Each path below is one point turned by a fixed rotation once a step. After each direction that follows a path, write how fast that rotation turns it, in deg/step (0 if it stays still).
Each turn is a multiple of 5 degrees from 10 to 175, or 0.
Each row of a path follows its step; steps can be skipped.
Path 1:
step 0: [ 4.33 -1.02 -1.12  2.63  0.02 -0.17  2.47 -0.89 -2.36 -5.40 -1.57  0.99
  1.61  0.11 -1.23  3.59  2.98  3.94 -2.18  1.65 -4.13 -2.56  0.87 -1.15
 -2.17 -1.52  1.26 -0.09  1.52  0.86  2.05 -1.22 -1.15 -0.81  1.99 -2.65
 -0.88 -1.87]
step 1: [ 0.30 -2.27  0.45 -0.72 -1.65 -1.59  2.99 -0.02 -0.15  2.93  0.85 -2.96
  2.95  0.42 -1.06 -0.09  4.24 -0.35  2.98 -3.20  2.61 -0.56  1.87 -4.34
 -1.58  1.45  0.65  1.08 -2.73  4.20  3.87 -3.12 -0.79  2.45  0.74  0.43
  0.55 -1.37]
step 3: [ 1.02  4.51 -2.06 -2.12  0.83 -1.84 -1.88  0.79 -2.07 -0.49 -1.14 -1.55
 -0.48 -0.32  0.16  0.76 -0.85 -1.16 -1.96  1.98 -5.40  0.52  2.98  3.16
  1.02 -1.03 -3.30 -0.45  2.69 -1.70 -2.30  2.67  3.51  2.21  1.01 -1.27
 -0.34  4.37]
step 4: [ 0.83  2.71 -1.58  2.03 -2.77  6.36 -0.70 -0.39  1.30  0.87  1.19  0.56
 -0.92 -3.53 -1.40 -1.29  3.25 -4.59  0.05  2.32 -3.29 -2.15  0.33  2.11
  1.13  1.76 -0.77  1.20 -0.40  0.64  1.22 -3.61  0.15  1.15  1.92  2.61
  1.53 -1.64]
step 11: [ 1.88 -0.45 -1.33 -0.02  0.41 -2.88 -2.87 -3.37 -0.49  0.40 -2.65 -2.61
 -0.74  2.82  0.89  1.21 -1.65  3.77 -1.37 -2.50  2.76  1.24 -0.19 -2.80
 -1.11  0.99  3.53  0.77  0.56  3.12 -1.40 -3.40 -1.70 -3.54  3.92  1.64
 -0.31  2.68]
step 12: [-0.52  0.04  1.20  0.19 -0.93 -3.74  1.07  2.35  0.67 -3.63  2.64 -4.47
 -3.28 -0.15 -0.72  4.27  0.35  1.60 -0.79 -2.79 -2.26 -0.80  3.59 -1.90
  1.63 -3.10 -1.93 -3.35 -1.74  0.38 -0.30 -0.35  1.85  1.70  0.31  1.74
  2.52  2.81]
step 13: [-2.20  0.60 -1.79 -3.46 -3.81  0.94  2.40  1.52  3.77  0.70 -1.22  0.95
 -0.40 -3.85 -0.76 -0.70  4.78 -0.36  1.06 -0.01 -0.11 -2.47  1.60  2.79
  0.40  2.34 -0.30 -1.10  0.25  0.10 -2.01  0.20  2.88  4.45 -2.72 -4.10
  1.24  0.25]
step 16: [ 0.78  0.99 -4.59 -1.43 -1.33  1.05 -2.52  4.06  2.16 -1.51  4.33  3.46
 -4.40  1.25  0.71  1.34 -0.31  0.09 -1.14  0.02  0.42 -0.44 -3.16 -1.37
  0.19  0.05  2.70 -0.83  2.65  1.26 -2.99  1.93 -1.10 -0.65 -0.59  2.63
  2.25 -3.68]
step 17: [-1.90 -4.27 -0.94 -1.37  3.59 -1.02  1.92 -2.68  1.64 -4.45 -1.05  2.37
  1.91 -0.90 -3.81  2.70  3.67 -0.03 -3.79 -0.84  0.50 -0.11 -0.69 -0.49
  0.15  3.77  1.28 -1.03  1.66 -1.38 -2.73  0.47 -1.27 -1.67  2.00  2.41
 -0.87  1.60]
Directions:
[ 1.32  0.71  0.17  1.00  0.36 -1.01  0.53  0.30 -0.04 -1.20 -0.74  0.82
  0.71  0.26 -0.36 -1.15 -0.14  0.42  0.36 -0.39  1.76 -0.87 -0.18 -0.36
  0.13 -0.43 -0.34 -0.78 -0.64 -0.74  0.34  0.56 -1.89 -0.20  0.00  0.05
 -0.86  0.03]  35
[ 0.27  1.34 -0.29 -1.82 -0.62 -1.01 -0.70 -0.64 -0.55  0.21  0.54  0.12
  0.25  0.18 -0.23  0.25  1.08 -0.23  1.14  0.40  0.21  0.64 -0.25 -0.74
 -1.34  0.28 -1.39 -0.47 -0.79 -0.06  0.16  0.87  0.54 -1.54 -0.22  0.46
  0.23 -0.25]  175
[-0.41  0.54 -0.27  0.93  1.29 -0.12  0.11 -0.34 -1.01  0.10  0.89 -0.37
 -0.03 -0.14 -1.78  0.83 -0.54  0.43  0.40 -0.45 -1.04 -0.99  1.44 -0.15
  0.32  0.51  0.32  0.63  0.01  0.21  0.33  0.93  0.10 -1.40 -0.61 -0.46
 -1.13  0.95]  125
[-0.35  0.39  0.46 -0.06 -1.29  1.43 -0.38 -0.22 -0.57  0.29 -1.01 -0.56
 -0.33 -0.41  0.05 -1.10 -0.63 -0.22 -0.76  1.36 -1.17 -0.96 -0.51  0.88
 -0.72 -0.11 -1.13  0.33 -1.14 -0.44 -0.24  0.13 -0.92 -0.15 -1.10 -0.24
 -0.95  0.55]  70
[-0.78  0.11 -0.21  0.16 -0.68  0.68 -0.17  1.47 -0.30  0.96  0.11  0.88
 -0.73  0.89 -1.27 -1.15  0.97 -0.85  1.07  0.01  0.00 -0.72  0.14 -0.81
  1.11 -0.58  0.27  0.01 -0.71  0.47  0.98 -0.14 -0.27  0.23 -0.34 -0.20
  1.71  0.52]  125
[ 0.31 -1.05 -0.91 -1.32 -0.26  0.39  0.49  0.41  0.55  0.32  0.92  0.85
  1.00  0.02  0.46  0.64 -1.21 -1.23  0.75  0.77  0.02 -1.13 -0.28  0.67
  1.50  0.26 -0.44 -0.44  0.74 -0.57  0.09  0.02 -0.39 -0.87  0.06  1.28
 -0.60  0.48]  35
Path 2:
step 0: [-3.44  2.63 -0.81  0.96  1.31  4.30  1.74  5.12  3.75 -0.41  4.03  0.88
  0.36  2.46 -0.18  0.53  1.11 -2.06 -1.46  1.87 -0.25 -1.11  2.48 -0.95
 -3.40 -1.69 -1.46  0.46 -0.04  2.84 -0.66 -0.38  2.42  0.62  5.11 -1.17
 -0.75  0.96]
step 3: [-3.47  0.43 -4.96 -1.06  0.12  5.86 -0.68  3.39  0.02  0.91  2.82  0.49
 -1.70  0.93 -2.84  0.44 -1.67 -1.40 -0.85 -3.53 -0.35 -0.68  0.09  5.35
 -1.51  1.13  0.27  1.64  0.19  3.42  0.96 -1.08  1.73 -0.71  3.19  0.17
 -0.42 -1.65]
step 5: [ 0.04 -1.88 -0.34  3.19  2.04  1.35  3.03  4.72  2.63  1.39  2.23  1.67
  3.30 -1.67 -0.80  3.46 -1.36  3.35 -2.90  2.03 -3.93 -2.98 -0.01  0.77
  2.20 -0.62 -2.05 -2.03 -0.43  3.02  2.84 -0.14  0.51 -0.67  1.27 -2.29
 -0.05 -1.97]
step 6: [-0.19 -1.08 -0.17  0.47  0.14  4.40 -1.69  4.02  1.33 -0.49  0.12  2.57
  0.11 -0.66 -4.98  1.04  1.32  1.68  0.43 -2.37 -1.42 -1.85  1.01  0.46
  1.66  2.47 -4.01 -0.79  1.71  3.46  3.71 -4.30 -0.95 -1.72  3.52 -0.98
  1.91 -1.92]
step 8: [-1.45 -0.47  0.82  1.30  3.65  2.77  3.20  2.81  2.25  1.54  5.29  1.59
 -1.36 -1.17  1.56  3.40 -0.21 -0.99  1.68  0.09 -0.97 -2.95 -1.69 -0.06
  0.12 -2.61 -2.68  3.17  0.79  4.11 -0.60 -0.37  3.66  1.37  1.11 -1.94
 -3.24 -0.16]
step 10: [ 2.35  1.28 -2.41  1.18 -0.94  4.45  2.56  0.69 -2.44 -0.63 -3.26  2.11
 -1.23  1.33 -3.74  0.42 -0.01  0.18 -3.08 -0.52 -6.55 -1.12  1.42  0.92
  2.76 -1.00 -2.13  2.45  0.47  1.55  1.33 -2.44  2.67 -0.17  2.11 -2.59
 -1.90  0.44]
step 12: [-4.89  1.52 -2.98 -0.77  1.23  0.97  0.76  0.65  4.86 -2.02  2.20 -0.20
 -1.80  3.05  0.55  2.11  0.52  0.74  1.35 -1.22 -4.62 -0.49  0.13 -1.44
 -0.68 -3.16 -2.59 -1.16 -2.02  3.24  1.71  0.07  2.22  1.39  3.27 -2.16
  1.78 -3.24]
step 16: [-4.23 -2.71 -2.28  3.65  3.34  2.81  3.08  2.21  1.11  1.21  3.39  1.73
  0.72  2.20 -1.68 -0.26  0.90 -0.26 -2.99 -0.46 -0.31  0.19  1.92  1.31
  0.27 -3.07 -1.42  0.65 -0.92  4.02 -3.84  0.18  3.41  0.56  2.92 -2.68
 -0.04  0.96]
step 17: [ 2.94 -2.09  0.28  2.07  2.18  3.39 -1.55  4.69  0.88  1.64  1.13  1.36
  0.22  1.89 -1.99  3.61  1.18 -0.59 -1.99  1.53 -2.99 -1.79  0.46 -1.29
  0.64 -1.06 -1.56 -4.48 -1.65  2.11 -3.20 -1.72  3.46  0.85  3.52 -1.46
  0.67 -2.88]
Directions:
[ 1.21 -0.42  0.27 -0.29 -0.22 -0.22  0.49 -0.05 -0.47  0.59  0.90  0.50
  0.08 -1.32  0.91  0.56 -0.56 -0.36  0.22  0.48 -0.77 -1.53 -0.60 -0.33
  0.79 -0.16  0.39 -0.90 -0.50 -0.93 -1.21 -0.75  0.71  1.08 -1.28  0.09
 -0.73 -1.13]  115
[-0.17  0.24 -1.00  1.52  1.18 -0.85 -0.63  0.90 -0.90 -0.28  1.02 -0.80
 -0.25 -0.04  0.37 -0.85  1.44 -0.71  0.07  0.74  0.09 -0.21 -0.38 -1.10
  0.02 -0.39  0.57 -0.21 -0.34 -0.01  1.30  0.19  1.08 -1.04 -0.80 -0.66
  0.00 -0.49]  90
[-0.40 -0.76  0.43 -0.42 -0.66  0.46 -0.75  1.33 -0.63  0.24  0.58  0.34
  0.42 -0.53  0.82 -0.34 -1.24 -0.57 -1.21 -0.01  0.94 -1.15  0.49  0.16
 -0.20  0.82  0.52 -0.64 -1.27 -0.30  0.22  0.98  0.37 -1.19  1.20  0.73
  0.68  0.73]  20
[ 0.09 -0.94 -0.80 -0.82  1.06 -0.08 -0.01 -1.11 -0.93 -0.06 -0.08 -1.37
 -0.49 -0.11 -0.51  1.33 -0.88 -0.91 -0.09  0.17  0.89  0.03 -0.69  1.58
  0.87  0.02  0.35  0.85  0.37  0.25 -0.15  0.15  1.16 -0.77 -0.17 -0.20
 -0.97  0.93]  60
[-0.47 -0.57 -0.12 -0.99  0.97  1.00  0.61  0.09  0.57  1.57  1.69  0.94
  0.67  0.03 -0.68 -0.80  1.06 -0.38 -0.39  0.16  0.23  0.13 -0.68 -0.12
 -0.15  1.38  0.88  0.48  1.73 -0.66  0.03  0.06 -0.20  0.24 -0.15 -0.13
  0.17  0.37]  135
[ 0.36 -0.76  0.55  1.07  0.97 -0.10 -1.27 -0.30 -0.05  0.92 -0.30 -0.55
 -0.92  0.63 -0.81  0.95  0.05  0.98 -1.23 -1.31 -1.05 -0.56  0.35 -0.73
  0.47  1.30  0.35 -0.71 -0.47 -0.16 -0.10 -0.51 -0.65  0.10 -0.71 -0.55
  0.36  1.05]  95
Path 3:
step 0: [ 1.23 -0.05  2.58 -0.27 -5.85 -0.08  2.91 -0.25 -1.90  1.51 -4.32 -0.16
  1.44  2.97  1.83 -0.08 -0.79  1.02 -0.58 -1.09  1.19 -0.06 -1.46  2.94
 -3.00 -4.90  0.04 -2.30 -1.79 -0.64  2.77  1.57  1.53 -1.27  1.26 -0.95
 -6.87  0.66]
step 7: [-0.49 -2.89  4.77  0.61 -2.17  0.25  2.53 -3.53 -2.49  0.07 -1.32 -1.49
  2.51  0.33  4.05 -3.73  1.54 -0.93 -1.64 -1.39 -1.48 -1.51  2.04  2.07
 -2.83 -0.92 -0.19 -0.99 -3.19 -4.86  2.00  4.31 -1.00 -1.04  1.75  1.40
 -3.55  1.19]
step 10: [-0.94  1.71  2.52 -0.73 -5.63 -0.90  1.44 -1.02 -3.49  1.23  1.43  3.31
 -2.78 -4.45 -1.73  0.35 -3.22  3.78  0.35  2.67  3.71  0.55  2.48  0.57
 -3.25  3.51 -2.67 -2.34  0.90 -0.14  2.11 -0.35 -0.12 -0.20  0.37  1.49
 -3.54  1.01]
step 11: [-3.67  1.77  2.57  0.52 -1.59  2.66  1.29 -0.93 -0.39  0.00 -2.79 -5.38
  0.78  0.11  2.23  3.17  1.26  0.97 -1.54  0.72 -4.49  1.28  3.25  1.31
 -3.01 -1.60 -1.05  0.07  1.13 -0.35  5.03 -0.15  0.17  1.96  0.88  4.57
 -3.83  2.00]
step 12: [ 0.19  4.22  3.81  1.30 -3.23  2.86  0.79  0.15 -2.71 -2.79 -1.87  1.74
 -2.04  2.68  0.26 -1.94 -1.65  0.06  3.74 -0.21  3.17  0.39 -0.14  4.53
  0.03  1.62 -0.13 -1.97 -0.09 -1.84  2.39  3.50 -0.63 -4.15  0.55  1.03
 -4.84 -0.39]
step 13: [-3.38 -3.51  4.03  1.17  0.22 -3.26  2.29 -1.16  0.49 -0.75 -0.28 -1.07
  3.36  0.65 -2.96 -0.71 -0.54  3.35 -0.86  0.06 -4.42  1.14  2.89  1.79
 -0.88 -3.66  0.51 -2.82  0.89 -2.76  2.10  1.72 -4.02 -2.58  0.17  1.06
 -4.29  1.64]
step 15: [-3.86 -0.18  3.05 -1.84  0.56  2.39  0.63  0.60 -0.22 -0.64 -1.12  0.39
  1.85 -4.14 -1.21  2.86 -4.03  3.38 -1.64 -2.69 -1.30  2.54  1.78  1.18
 -0.33  2.23 -0.34 -2.04  4.08  0.52  4.03  0.73 -5.09  0.20 -2.91  3.49
 -0.06  1.88]
step 16: [-1.10 -0.57  4.69 -1.26 -5.03  1.60  2.17  1.19 -2.28  1.21 -2.05 -0.79
 -0.89 -1.13 -0.58 -0.34  4.10  4.08 -0.03  0.72  4.86 -2.26 -0.09  0.31
  1.38  0.55 -1.56 -0.34 -0.59  1.34  3.23  0.00  2.04  0.36  0.36  4.15
 -5.63 -0.01]
step 17: [-5.02  1.86  1.58  1.35 -0.68  0.62  2.48 -3.46 -2.67  1.68  1.40  1.67
 -1.65 -1.19  1.12  3.46 -4.85  0.15  0.74  2.42 -1.72  3.54  2.70  1.85
 -2.50 -0.19 -0.43 -3.38  1.03 -0.29  2.02 -0.22 -0.78 -1.30  2.68  2.60
 -5.10  2.09]
Directions:
[-0.48 -0.32 -0.11  1.36  0.05 -0.98 -0.79 -0.35 -1.28 -1.15  1.31 -0.43
 -0.08  1.51  0.49 -0.02  0.18  0.10 -0.57 -0.56 -0.30 -0.34  0.50 -0.14
  0.89 -0.42  0.01 -0.92 -0.03 -0.64 -0.28  1.03  0.48 -1.76 -0.11  0.55
  1.07  0.11]  65
[-0.82 -1.02  0.43  0.33 -0.21 -0.24 -0.12  0.51  0.69  1.00  0.03 -0.04
 -0.49  0.10 -0.97  0.34 -0.49 -1.04  0.36  0.03  0.01  0.15 -1.31  1.24
  2.01 -0.09  1.02  0.54 -0.51  0.15  0.15 -0.67  0.77 -1.38  0.53  0.12
 -1.06  0.82]  90
[-0.68 -0.91  0.00 -1.25 -1.22  0.86 -1.06  0.52 -0.09  0.60  0.56  0.61
 -0.79 -1.37  0.61  0.44 -0.20  1.31  0.14 -0.66 -0.11 -0.29  0.76 -0.53
  1.42 -0.06  0.02 -0.80 -0.26  0.09  0.10 -0.75  0.61  0.69  0.06  0.79
  1.44 -0.17]  60
[ 1.48 -0.66  0.27 -0.34 -0.81  1.16  0.12 -0.02 -0.94  0.31  1.33  0.34
  0.70  0.69  0.71 -0.89 -0.01 -1.43  0.08 -0.50  1.18  1.58 -0.42 -0.25
 -0.29 -0.41  0.72  0.17 -0.19 -0.53  0.05 -0.14  0.56  0.47  0.03  1.27
 -0.52 -0.83]  155
[-1.82 -1.11  0.00  0.04  0.39  0.54 -0.14 -0.23  0.69 -0.01 -0.08  0.29
  0.41  0.65  0.88 -0.70 -2.09  0.28 -1.05  0.24 -0.53 -0.11 -0.91  0.15
 -1.18 -1.72 -0.30  0.56  0.48  0.76  0.28  0.11  0.33  0.23 -0.45  0.33
  0.25 -0.46]  170
